500 stands for zero in the data rows.
Here are some points:
array([627, 625, 432, 440, 428, 394, 283, 480, 474, 667, 598, 574])
array([395, 392, 554, 553, 579, 521, 552, 383, 383, 375, 369, 400])
array([562, 565, 606, 607, 508, 553, 539, 481, 483, 559, 448, 534])
array([318, 315, 443, 447, 418, 423, 491, 330, 328, 341, 424, 384])
array([400, 406, 434, 434, 589, 520, 509, 626, 628, 629, 529, 462])
array([437, 441, 467, 475, 385, 463, 436, 482, 479, 544, 572, 607])
array([558, 557, 497, 497, 442, 506, 584, 537, 539, 548, 415, 329])
array([418, 419, 502, 504, 415, 406, 544, 604, 605, 446, 405, 331])
array([447, 449, 502, 500, 483, 384, 362, 222, 224, 413, 411, 376])
array([489, 493, 570, 567, 459, 401, 437, 411, 416, 324, 313, 507])
array([389, 392, 534, 541, 464, 457, 491, 451, 448, 523, 541, 577])
array([323, 323, 512, 508, 487, 522, 491, 523, 523, 393, 459, 571])
array([447, 459, 486, 478, 405, 470, 618, 664, 659, 512, 469, 580])
array([573, 576, 424, 424, 381, 374, 488, 681, 681, 650, 687, 554])
array([532, 527, 474, 475, 521, 642, 656, 609, 603, 518, 575, 418])
array([436, 436, 707, 697, 588, 435, 510, 509, 513, 508, 537, 421])
array([504, 507, 433, 430, 462, 572, 527, 476, 479, 356, 395, 433])
array([388, 384, 370, 372, 407, 600, 579, 532, 533, 493, 570, 573])
array([344, 341, 551, 549, 624, 523, 482, 450, 451, 472, 410, 481])
array([344, 337, 550, 545, 543, 519, 566, 487, 482, 514, 514, 476])
array([519, 524, 482, 488, 483, 661, 673, 593, 604, 595, 608, 615])
array([498, 503, 434, 433, 371, 472, 421, 398, 392, 542, 541, 410])
array([576, 580, 437, 436, 492, 498, 455, 425, 434, 266, 477, 497])
array([489, 492, 286, 283, 549, 420, 466, 572, 575, 485, 475, 492])
array([549, 544, 500, 504, 518, 532, 566, 545, 545, 489, 521, 483])
array([566, 569, 443, 448, 372, 552, 636, 672, 679, 646, 618, 424])
array([570, 568, 536, 534, 452, 434, 483, 521, 518, 369, 384, 417])
array([427, 424, 397, 394, 349, 400, 287, 250, 248, 514, 492, 504])
array([632, 631, 640, 643, 542, 482, 430, 456, 454, 583, 641, 698])
array([383, 377, 411, 422, 571, 446, 567, 602, 599, 513, 680, 605])
array([316, 315, 377, 373, 387, 307, 435, 485, 483, 545, 676, 575])
array([540, 543, 533, 531, 324, 462, 465, 533, 533, 703, 715, 685])
array([497, 492, 656, 655, 500, 499, 501, 582, 583, 460, 341, 388])
array([471, 467, 459, 458, 454, 462, 455, 355, 363, 485, 505, 585])
array([575, 570, 513, 513, 390, 482, 360, 296, 301, 377, 379, 425])
array([583, 579, 566, 574, 525, 466, 588, 456, 459, 681, 591, 519])
array([463, 461, 456, 451, 573, 580, 546, 605, 605, 555, 542, 533])
array([481, 482, 444, 444, 475, 545, 488, 358, 352, 481, 508, 370])
array([410, 415, 479, 477, 451, 347, 389, 357, 353, 499, 393, 289])
array([485, 487, 585, 581, 633, 654, 532, 493, 492, 515, 576, 535])
array([610, 617, 517, 520, 426, 398, 421, 383, 386, 502, 517, 491])
array([527, 533, 531, 529, 437, 478, 474, 543, 542, 546, 479, 569])
array([422, 419, 592, 585, 463, 595, 717, 669, 664, 551, 493, 432])
array([520, 532, 526, 529, 475, 405, 439, 496, 499, 482, 506, 469])
array([380, 373, 623, 614, 622, 554, 491, 495, 499, 545, 596, 495])
array([431, 432, 298, 298, 418, 524, 478, 593, 592, 412, 421, 426])
array([548, 548, 459, 461, 482, 473, 565, 534, 539, 641, 711, 490])
array([528, 529, 480, 478, 463, 477, 340, 322, 314, 259, 395, 471])
array([428, 432, 440, 443, 475, 497, 508, 459, 468, 657, 767, 598])
array([425, 430, 586, 581, 656, 610, 611, 570, 564, 559, 586, 584])
array([558, 556, 314, 310, 507, 580, 515, 526, 528, 498, 449, 494])
array([616, 614, 561, 561, 484, 370, 309, 327, 322, 535, 501, 449])
array([364, 359, 655, 653, 393, 442, 544, 556, 561, 522, 519, 515])
array([514, 509, 431, 432, 253, 420, 448, 466, 475, 477, 534, 509])
array([527, 529, 448, 450, 422, 438, 385, 375, 371, 495, 486, 558])
array([433, 421, 555, 557, 504, 529, 581, 554, 549, 572, 574, 720])
array([450, 449, 360, 347, 460, 556, 466, 511, 511, 440, 510, 336])
array([665, 663, 269, 269, 495, 444, 423, 380, 385, 581, 596, 521])
array([583, 581, 541, 540, 453, 462, 432, 502, 498, 496, 544, 662])
array([655, 650, 587, 594, 573, 506, 487, 432, 429, 434, 523, 488])
array([425, 427, 535, 537, 498, 587, 468, 411, 419, 555, 403, 483])
array([567, 568, 551, 547, 472, 522, 474, 423, 430, 331, 251, 302])
array([600, 604, 410, 413, 403, 482, 527, 458, 461, 580, 577, 470])
array([440, 436, 412, 409, 607, 577, 481, 435, 439, 582, 627, 504])
array([595, 596, 465, 469, 480, 468, 524, 525, 528, 590, 396, 404])
array([642, 634, 598, 602, 517, 626, 583, 706, 703, 484, 489, 616])
array([330, 326, 272, 275, 429, 409, 516, 597, 591, 549, 543, 586])
array([415, 419, 508, 507, 551, 455, 444, 407, 400, 562, 536, 490])
array([448, 454, 507, 503, 496, 481, 601, 543, 542, 509, 536, 723])
array([479, 483, 432, 438, 492, 469, 543, 472, 470, 655, 640, 477])
array([365, 368, 350, 346, 467, 616, 678, 586, 583, 689, 713, 604])
array([594, 596, 427, 431, 423, 531, 547, 592, 594, 572, 579, 610])
array([465, 461, 597, 593, 425, 392, 488, 491, 490, 480, 534, 607])
array([615, 615, 425, 423, 643, 581, 406, 456, 442, 628, 521, 507])
array([457, 452, 497, 496, 350, 319, 439, 382, 396, 370, 504, 531])
array([613, 614, 534, 530, 571, 734, 788, 796, 799, 543, 579, 619])
array([507, 506, 452, 458, 493, 473, 441, 504, 505, 509, 403, 504])
array([460, 460, 422, 424, 334, 448, 453, 434, 430, 528, 400, 490])
array([458, 463, 501, 507, 324, 336, 360, 427, 430, 531, 491, 346])
array([401, 396, 471, 472, 422, 400, 482, 446, 445, 426, 443, 384])
array([618, 617, 476, 475, 325, 440, 561, 520, 512, 456, 385, 375])
array([684, 681, 604, 603, 634, 665, 756, 582, 584, 506, 576, 524])
array([521, 513, 464, 460, 405, 367, 409, 479, 483, 491, 482, 583])
array([504, 510, 585, 576, 543, 411, 502, 585, 589, 550, 576, 558])
array([634, 635, 635, 628, 558, 529, 530, 560, 557, 495, 533, 500])
array([457, 457, 549, 552, 489, 406, 320, 392, 393, 591, 643, 538])
array([442, 443, 471, 475, 510, 557, 551, 595, 599, 543, 563, 513])
array([456, 454, 520, 517, 541, 601, 507, 456, 452, 546, 526, 480])
array([501, 505, 592, 589, 615, 605, 543, 407, 413, 449, 437, 411])
array([484, 489, 524, 524, 565, 505, 545, 497, 491, 423, 543, 554])
array([434, 432, 409, 414, 487, 515, 472, 501, 494, 383, 544, 484])
array([458, 460, 555, 559, 578, 556, 451, 450, 453, 587, 605, 438])
array([493, 492, 428, 425, 387, 390, 361, 514, 514, 619, 545, 478])
array([445, 452, 541, 545, 512, 513, 426, 484, 482, 489, 426, 517])
array([366, 362, 622, 619, 595, 612, 612, 515, 506, 478, 476, 544])
array([467, 463, 635, 629, 407, 494, 549, 435, 438, 548, 471, 353])
array([465, 466, 509, 511, 490, 530, 516, 380, 374, 381, 525, 506])
array([484, 491, 562, 559, 466, 556, 354, 410, 416, 467, 499, 590])
array([487, 475, 470, 469, 394, 519, 586, 496, 501, 481, 501, 536])
array([501, 494, 521, 525, 537, 492, 567, 585, 586, 683, 572, 535])
array([614, 624, 423, 423, 572, 551, 585, 586, 592, 592, 536, 556])
array([653, 659, 509, 512, 467, 551, 571, 643, 650, 558, 550, 493])
array([526, 526, 490, 490, 479, 518, 479, 478, 476, 446, 397, 317])
array([389, 395, 512, 517, 338, 396, 428, 461, 459, 419, 394, 433])
array([625, 626, 687, 693, 390, 487, 477, 362, 364, 332, 439, 412])
array([495, 495, 667, 660, 599, 552, 624, 565, 568, 436, 638, 600])
array([543, 538, 667, 662, 595, 548, 442, 452, 456, 464, 462, 527])
array([544, 544, 416, 415, 448, 499, 497, 610, 602, 404, 413, 524])
array([508, 505, 447, 452, 529, 510, 353, 412, 412, 575, 562, 525])
array([508, 505, 316, 327, 387, 472, 451, 482, 481, 446, 270, 353])
array([558, 562, 392, 397, 387, 391, 387, 341, 342, 422, 500, 463])
array([584, 582, 578, 577, 547, 632, 620, 475, 472, 613, 624, 597])
array([415, 421, 503, 513, 493, 512, 419, 337, 339, 519, 573, 575])
array([499, 494, 258, 258, 333, 418, 569, 553, 555, 420, 231, 256])
array([462, 463, 430, 441, 649, 619, 573, 523, 526, 514, 579, 532])
array([524, 523, 543, 548, 450, 474, 455, 400, 397, 453, 458, 552])
array([498, 499, 590, 587, 417, 480, 533, 569, 564, 672, 693, 629])
array([617, 621, 487, 490, 495, 485, 481, 553, 546, 475, 469, 412])
array([595, 597, 607, 613, 691, 706, 733, 609, 610, 512, 565, 515])
array([411, 409, 655, 666, 465, 340, 375, 397, 396, 624, 551, 467])
array([610, 607, 570, 574, 638, 630, 635, 553, 548, 564, 600, 572])
array([522, 526, 580, 575, 527, 517, 395, 375, 376, 372, 309, 438])
array([389, 385, 541, 536, 523, 547, 636, 622, 621, 618, 505, 570])
array([531, 533, 486, 486, 466, 495, 422, 476, 480, 400, 397, 457])
array([355, 349, 337, 335, 323, 426, 440, 503, 505, 654, 547, 343])
array([383, 388, 575, 575, 435, 393, 525, 634, 636, 602, 521, 410])
array([398, 402, 506, 515, 562, 472, 515, 664, 653, 533, 446, 481])
array([325, 328, 426, 422, 405, 383, 411, 364, 370, 278, 462, 481])
array([611, 611, 286, 281, 471, 635, 525, 513, 513, 459, 382, 442])
array([562, 560, 569, 560, 561, 543, 545, 578, 577, 450, 483, 577])
array([522, 524, 634, 634, 529, 535, 466, 627, 629, 681, 736, 746])
array([531, 528, 381, 388, 585, 557, 516, 497, 502, 562, 575, 659])
array([234, 234, 299, 298, 383, 488, 479, 438, 435, 289, 354, 347])
array([466, 468, 652, 655, 527, 497, 610, 586, 593, 520, 501, 420])
array([513, 506, 471, 464, 497, 505, 612, 517, 523, 322, 306, 394])
array([531, 536, 405, 407, 536, 580, 419, 465, 469, 471, 443, 515])
array([580, 580, 471, 475, 490, 631, 612, 572, 562, 521, 516, 685])
array([611, 607, 296, 300, 418, 439, 573, 647, 651, 630, 580, 523])
array([384, 388, 300, 300, 472, 462, 361, 325, 325, 400, 477, 364])
array([525, 518, 458, 453, 505, 400, 370, 366, 367, 357, 350, 405])
array([539, 541, 491, 492, 591, 622, 526, 547, 544, 446, 359, 509])
array([723, 726, 481, 483, 498, 487, 440, 501, 501, 464, 376, 493])
array([515, 515, 383, 388, 402, 633, 594, 622, 624, 697, 499, 495])
array([275, 277, 373, 379, 407, 338, 375, 442, 441, 454, 437, 469])
array([428, 425, 507, 506, 470, 443, 505, 534, 530, 503, 614, 525])
array([515, 515, 653, 651, 470, 439, 444, 382, 383, 626, 622, 515])
array([577, 575, 567, 573, 648, 485, 524, 493, 489, 509, 444, 482])
array([549, 545, 412, 412, 406, 428, 485, 416, 416, 436, 404, 531])
24 more points follow, each with its number after it:
array([482, 482, 365, 371, 521, 548, 573, 600, 588, 471, 455, 634]) 0
array([461, 464, 426, 425, 501, 536, 565, 485, 488, 541, 568, 611]) 1
array([562, 554, 339, 343, 458, 530, 596, 550, 553, 593, 552, 408]) 2
array([476, 474, 517, 510, 624, 561, 403, 344, 344, 593, 535, 663]) 3
array([466, 462, 518, 515, 378, 308, 430, 437, 434, 423, 489, 403]) 4
array([437, 439, 488, 481, 529, 510, 526, 607, 597, 369, 575, 514]) 5
array([364, 366, 420, 424, 308, 471, 584, 595, 594, 646, 626, 690]) 6
array([501, 505, 501, 503, 361, 414, 393, 354, 348, 414, 473, 518]) 7
array([505, 508, 557, 560, 487, 496, 722, 739, 735, 463, 528, 450]) 8
array([333, 331, 521, 521, 456, 529, 540, 475, 474, 500, 501, 548]) 9
array([565, 565, 390, 393, 414, 414, 476, 516, 515, 348, 461, 465]) 10
array([517, 512, 472, 479, 456, 377, 472, 499, 495, 496, 529, 528]) 11
array([539, 549, 439, 435, 515, 570, 457, 335, 337, 303, 435, 490]) 12
array([403, 403, 254, 257, 557, 581, 697, 657, 650, 541, 483, 370]) 13
array([415, 415, 517, 527, 566, 508, 508, 547, 547, 508, 484, 423]) 14
array([461, 453, 511, 506, 530, 535, 512, 589, 583, 476, 520, 563]) 15
array([311, 309, 423, 431, 491, 478, 543, 505, 501, 419, 464, 448]) 16
array([625, 624, 668, 665, 626, 578, 454, 517, 512, 490, 561, 600]) 17
array([367, 368, 452, 458, 607, 546, 530, 530, 528, 645, 618, 576]) 18
array([555, 547, 672, 676, 487, 516, 474, 593, 606, 438, 370, 404]) 19
array([545, 544, 719, 721, 525, 473, 437, 544, 538, 545, 494, 516]) 20
array([626, 622, 539, 543, 437, 463, 702, 657, 653, 480, 532, 493]) 21
array([569, 572, 510, 506, 471, 473, 529, 577, 577, 548, 531, 518]) 22
array([483, 484, 600, 602, 600, 628, 601, 559, 566, 483, 479, 390]) 23
Which three of these numbered points are nearest to each point below, ignoring the 2 directions in which the first points spread most? Their numbers follow each, nearest first.
array([561, 563, 445, 456, 396, 414, 437, 483, 481, 469, 447, 376]) > 22 2 10
array([670, 672, 502, 504, 393, 436, 641, 535, 533, 435, 369, 299]) > 21 2 10
array([510, 511, 411, 410, 424, 427, 455, 531, 531, 500, 484, 448]) > 22 11 17
array([468, 472, 442, 440, 468, 473, 322, 419, 421, 576, 713, 672]) > 3 7 1
array([510, 518, 662, 664, 407, 467, 602, 460, 464, 470, 557, 412]) > 4 22 8
array([335, 334, 429, 429, 255, 330, 341, 346, 346, 601, 398, 487]) > 6 20 7
array([708, 708, 551, 546, 586, 500, 436, 336, 325, 480, 336, 325]) > 2 22 10
array([590, 583, 560, 562, 610, 639, 565, 425, 427, 367, 473, 469]) > 12 13 0
array([511, 515, 553, 553, 481, 409, 399, 461, 462, 550, 591, 510]) > 11 7 20
array([460, 463, 466, 462, 341, 221, 421, 428, 425, 506, 518, 405]) > 4 11 22
array([399, 401, 378, 380, 445, 488, 451, 367, 373, 459, 437, 498]) > 1 15 0
array([438, 440, 538, 539, 514, 510, 532, 514, 515, 264, 426, 481]) > 5 15 16
array([486, 489, 374, 374, 521, 515, 584, 532, 535, 521, 623, 621]) > 1 17 7
array([573, 571, 544, 540, 725, 721, 699, 552, 541, 492, 478, 468]) > 13 23 12
array([460, 458, 646, 648, 514, 524, 569, 575, 570, 306, 442, 527]) > 5 8 15
array([424, 425, 545, 545, 462, 385, 380, 473, 476, 611, 659, 723]) > 6 7 18
array([675, 675, 606, 611, 398, 486, 594, 520, 520, 470, 493, 401]) > 21 22 2
array([429, 429, 580, 578, 386, 435, 452, 447, 451, 445, 516, 633]) > 6 7 9
array([512, 513, 603, 600, 622, 586, 603, 656, 655, 601, 523, 480]) > 14 23 15
array([305, 304, 342, 348, 413, 518, 538, 503, 505, 488, 573, 594]) > 9 1 16
array([440, 443, 468, 467, 516, 491, 298, 345, 341, 556, 604, 547]) > 3 18 1
array([605, 607, 543, 543, 585, 536, 444, 386, 382, 507, 475, 382]) > 2 17 22
array([632, 629, 442, 436, 545, 480, 524, 532, 528, 617, 520, 363]) > 2 22 11
array([510, 505, 523, 522, 561, 542, 539, 469, 471, 592, 565, 547]) > 1 18 17
array([480, 490, 533, 528, 529, 492, 469, 391, 393, 480, 464, 528]) > 1 15 17
array([473, 475, 523, 523, 471, 409, 601, 538, 542, 311, 304, 352]) > 8 19 21
array([518, 514, 437, 439, 520, 462, 384, 482, 481, 484, 523, 503]) > 17 11 22
array([460, 462, 470, 461, 405, 282, 287, 395, 396, 410, 444, 471]) > 11 20 22
array([457, 447, 422, 422, 304, 502, 400, 468, 461, 508, 474, 569]) > 7 17 6
array([381, 376, 515, 512, 397, 353, 407, 526, 529, 510, 426, 477]) > 20 4 15
array([488, 491, 560, 560, 364, 443, 469, 444, 445, 648, 666, 644]) > 6 7 11
array([441, 444, 503, 500, 483, 484, 427, 449, 448, 433, 484, 480]) > 15 17 14
array([314, 316, 393, 388, 411, 388, 316, 296, 294, 502, 458, 424]) > 18 1 9
array([536, 535, 650, 646, 573, 502, 644, 682, 680, 378, 354, 396]) > 8 19 23
array([380, 375, 326, 321, 441, 365, 382, 440, 437, 366, 381, 440]) > 15 0 5
array([335, 333, 397, 402, 466, 467, 453, 501, 498, 596, 676, 583]) > 18 9 1
array([659, 664, 552, 554, 590, 514, 483, 446, 443, 565, 448, 411]) > 2 22 17
array([480, 484, 577, 572, 368, 448, 422, 549, 551, 438, 420, 306]) > 19 20 8
array([635, 642, 561, 562, 579, 536, 528, 638, 645, 351, 529, 614]) > 10 0 17
array([629, 634, 628, 633, 481, 505, 549, 563, 562, 522, 557, 478]) > 22 4 11
array([507, 511, 359, 358, 544, 469, 570, 527, 529, 368, 253, 336]) > 13 23 8
array([479, 481, 427, 422, 469, 338, 406, 493, 488, 543, 492, 498]) > 11 22 20
array([591, 594, 396, 396, 498, 450, 472, 548, 552, 412, 434, 467]) > 10 22 17
array([479, 480, 511, 505, 475, 427, 515, 647, 651, 562, 490, 548]) > 20 4 22
array([401, 406, 618, 624, 604, 508, 558, 675, 671, 603, 523, 486]) > 14 16 20
array([569, 572, 662, 657, 480, 397, 360, 499, 499, 324, 375, 388]) > 19 8 20
array([528, 526, 476, 474, 603, 559, 640, 563, 569, 679, 691, 611]) > 1 18 11
array([437, 441, 402, 404, 523, 483, 469, 426, 426, 423, 363, 483]) > 0 15 1
array([401, 396, 472, 477, 345, 320, 343, 408, 405, 443, 593, 607]) > 6 7 11
array([476, 474, 449, 447, 490, 509, 458, 442, 440, 532, 536, 564]) > 1 17 7
array([469, 467, 453, 454, 475, 493, 461, 505, 507, 405, 274, 392]) > 19 23 15
array([472, 470, 490, 487, 503, 318, 463, 530, 531, 393, 423, 327]) > 8 4 19
array([382, 389, 466, 461, 498, 485, 474, 498, 502, 701, 531, 503]) > 18 20 14
array([406, 411, 440, 439, 517, 384, 465, 538, 537, 585, 459, 322]) > 14 20 23
array([416, 419, 583, 585, 525, 507, 512, 563, 562, 519, 539, 467]) > 14 16 15
array([577, 581, 597, 601, 515, 529, 543, 572, 573, 488, 406, 446]) > 19 22 21
array([419, 415, 483, 481, 535, 538, 549, 582, 572, 507, 567, 615]) > 15 1 9
array([547, 545, 503, 502, 509, 465, 492, 607, 612, 504, 411, 405]) > 19 22 20
array([360, 353, 490, 488, 477, 483, 625, 683, 691, 634, 555, 433]) > 14 16 20
array([584, 583, 534, 534, 505, 445, 495, 524, 529, 572, 481, 455]) > 22 11 2
array([440, 436, 498, 495, 543, 612, 616, 630, 629, 519, 435, 434]) > 23 14 13
array([523, 523, 637, 632, 536, 529, 544, 636, 636, 683, 647, 621]) > 20 11 4
array([402, 408, 490, 481, 355, 252, 226, 330, 334, 397, 410, 403]) > 20 4 11
array([617, 618, 517, 516, 450, 423, 541, 543, 547, 476, 445, 324]) > 21 22 2
array([473, 474, 510, 510, 463, 408, 542, 557, 565, 489, 470, 339]) > 8 4 14
array([520, 518, 326, 326, 389, 393, 435, 465, 471, 296, 356, 492]) > 10 0 22
array([542, 537, 576, 579, 504, 365, 382, 450, 456, 356, 386, 253]) > 19 8 22
array([462, 468, 497, 501, 514, 615, 627, 581, 579, 434, 401, 392]) > 23 13 14
array([498, 492, 626, 622, 510, 471, 429, 471, 467, 385, 371, 288]) > 19 23 14
array([533, 533, 570, 569, 479, 606, 528, 559, 568, 425, 419, 468]) > 19 15 23
array([489, 485, 732, 736, 573, 508, 622, 648, 650, 683, 603, 520]) > 20 14 4
array([426, 435, 440, 439, 442, 357, 544, 611, 600, 548, 495, 431]) > 4 20 22
array([399, 402, 451, 452, 402, 586, 517, 424, 430, 437, 423, 366]) > 23 14 16
array([636, 639, 465, 474, 545, 518, 498, 472, 478, 602, 507, 459]) > 2 22 17
array([477, 480, 530, 534, 403, 412, 464, 519, 519, 308, 345, 370]) > 8 19 21
array([450, 451, 386, 389, 611, 558, 571, 453, 448, 365, 558, 534]) > 12 1 0
array([525, 523, 454, 449, 395, 432, 491, 453, 457, 461, 459, 405]) > 22 2 11
array([456, 451, 552, 562, 538, 415, 478, 505, 510, 414, 400, 578]) > 15 0 5
array([460, 463, 431, 434, 540, 623, 634, 658, 657, 554, 442, 644]) > 0 15 1
array([468, 466, 490, 495, 425, 500, 564, 500, 501, 357, 270, 390]) > 8 19 23
array([431, 434, 405, 406, 393, 411, 403, 538, 540, 465, 404, 458]) > 20 15 22
array([518, 517, 468, 459, 474, 499, 396, 549, 554, 477, 530, 592]) > 17 15 11
array([577, 570, 676, 674, 560, 448, 500, 494, 490, 604, 550, 569]) > 11 22 20
array([378, 377, 559, 558, 367, 553, 676, 608, 603, 618, 557, 501]) > 9 16 6
array([477, 478, 568, 562, 464, 508, 400, 452, 450, 334, 410, 463]) > 15 5 17
array([535, 530, 481, 476, 577, 548, 475, 417, 412, 360, 458, 458]) > 12 0 17
array([462, 460, 390, 389, 286, 372, 361, 374, 373, 438, 409, 535]) > 7 11 22
array([364, 364, 588, 583, 592, 654, 659, 700, 696, 513, 465, 615]) > 16 9 14
array([463, 470, 471, 477, 517, 380, 402, 461, 470, 518, 600, 546]) > 11 17 7
array([713, 709, 536, 535, 446, 476, 490, 435, 428, 387, 388, 546]) > 10 22 21
array([462, 458, 572, 571, 479, 460, 435, 491, 501, 557, 566, 543]) > 20 11 7
array([557, 560, 270, 270, 552, 532, 509, 622, 631, 648, 533, 590]) > 17 22 2
array([332, 331, 535, 530, 316, 359, 495, 540, 540, 425, 521, 529]) > 6 4 9
array([482, 487, 572, 573, 345, 412, 559, 635, 631, 594, 476, 554]) > 20 4 22
array([404, 406, 411, 409, 460, 272, 491, 567, 568, 507, 639, 484]) > 4 11 20
array([378, 379, 506, 504, 423, 461, 512, 407, 417, 499, 593, 596]) > 6 9 1
array([516, 517, 559, 560, 424, 511, 598, 583, 589, 550, 570, 424]) > 4 22 20
array([581, 577, 638, 639, 418, 378, 502, 523, 516, 526, 533, 515]) > 4 11 22
array([425, 416, 507, 510, 512, 630, 774, 767, 766, 513, 417, 477]) > 8 23 19
array([442, 440, 369, 369, 430, 361, 277, 257, 261, 372, 329, 381]) > 17 22 1
array([505, 501, 396, 392, 623, 470, 488, 653, 650, 548, 625, 552]) > 17 11 15
array([422, 423, 405, 397, 291, 378, 407, 318, 313, 427, 509, 479]) > 7 1 11
array([327, 325, 347, 345, 561, 559, 506, 571, 570, 530, 465, 432]) > 14 23 16
array([545, 543, 494, 496, 434, 306, 342, 306, 304, 428, 424, 457]) > 11 22 7
array([446, 453, 410, 409, 512, 533, 546, 403, 392, 342, 392, 308]) > 13 23 12
array([675, 670, 584, 585, 370, 440, 450, 336, 338, 564, 662, 596]) > 7 11 22
array([606, 608, 474, 470, 309, 402, 382, 323, 319, 416, 463, 558]) > 7 22 11
array([499, 497, 511, 510, 487, 394, 473, 480, 476, 457, 503, 482]) > 11 22 4
array([587, 588, 712, 708, 525, 553, 529, 607, 602, 610, 641, 573]) > 20 4 22
array([574, 572, 352, 352, 479, 452, 485, 397, 404, 382, 520, 540]) > 12 10 17
array([445, 440, 449, 447, 432, 310, 422, 440, 439, 425, 408, 469]) > 11 4 22
array([710, 701, 552, 560, 492, 571, 525, 496, 501, 555, 525, 447]) > 2 22 10
array([581, 579, 512, 510, 645, 718, 468, 463, 465, 503, 513, 534]) > 12 17 1
array([348, 347, 527, 524, 565, 420, 422, 443, 441, 528, 532, 614]) > 18 9 15
array([439, 441, 561, 563, 563, 463, 333, 447, 441, 428, 470, 521]) > 15 17 14
array([474, 472, 362, 370, 493, 585, 616, 550, 544, 347, 423, 592]) > 0 12 15
array([640, 643, 517, 521, 269, 376, 522, 562, 569, 530, 598, 497]) > 21 22 4
array([577, 587, 370, 368, 573, 478, 422, 444, 444, 424, 426, 347]) > 2 17 10
array([476, 475, 437, 432, 563, 403, 515, 558, 555, 621, 591, 480]) > 11 22 4
array([582, 582, 445, 446, 405, 486, 485, 441, 439, 520, 455, 394]) > 2 22 7
array([327, 325, 465, 469, 404, 403, 542, 569, 566, 605, 526, 585]) > 6 9 20
array([311, 312, 352, 356, 526, 481, 530, 443, 438, 370, 401, 510]) > 16 15 9
array([606, 611, 634, 639, 637, 551, 461, 494, 492, 672, 605, 589]) > 17 11 1
array([554, 559, 585, 577, 719, 614, 633, 615, 622, 557, 465, 472]) > 13 23 14
array([659, 650, 436, 437, 560, 542, 548, 589, 594, 592, 598, 484]) > 2 22 17
array([620, 621, 503, 499, 486, 436, 429, 471, 466, 482, 435, 464]) > 22 10 2
array([424, 434, 482, 483, 527, 565, 500, 528, 525, 281, 392, 359]) > 23 5 13
array([468, 473, 279, 286, 374, 470, 350, 438, 435, 426, 387, 507]) > 17 0 22
array([527, 524, 693, 692, 659, 572, 514, 502, 506, 460, 499, 431]) > 14 23 15
array([242, 233, 468, 468, 298, 385, 467, 425, 424, 474, 446, 475]) > 9 6 16
array([595, 597, 390, 386, 429, 500, 585, 356, 357, 603, 652, 463]) > 2 1 7
array([610, 613, 531, 522, 601, 642, 640, 602, 605, 593, 507, 441]) > 2 13 23
array([449, 460, 683, 676, 475, 483, 411, 395, 397, 579, 530, 482]) > 20 18 6
array([581, 589, 530, 537, 374, 448, 384, 398, 397, 558, 599, 591]) > 7 11 22
array([558, 553, 474, 469, 516, 503, 656, 587, 591, 369, 409, 406]) > 21 8 10
array([526, 524, 405, 411, 474, 558, 496, 471, 474, 373, 403, 411]) > 12 10 0
array([435, 442, 549, 545, 609, 565, 452, 553, 545, 500, 469, 486]) > 14 15 23
array([377, 371, 318, 316, 404, 523, 524, 581, 587, 500, 472, 564]) > 15 0 1
array([622, 626, 624, 635, 644, 633, 637, 477, 486, 490, 525, 585]) > 12 1 0
array([335, 335, 405, 404, 472, 542, 459, 449, 452, 624, 626, 617]) > 18 3 1
array([492, 493, 491, 493, 458, 518, 531, 634, 632, 351, 375, 364]) > 19 8 23
array([546, 541, 537, 545, 541, 474, 521, 525, 524, 636, 606, 558]) > 11 22 7
array([542, 540, 406, 404, 560, 566, 658, 593, 583, 507, 460, 464]) > 13 2 0
array([345, 338, 455, 456, 491, 514, 530, 420, 428, 526, 502, 585]) > 9 18 1
array([684, 671, 433, 427, 551, 404, 396, 471, 465, 401, 399, 454]) > 10 22 2
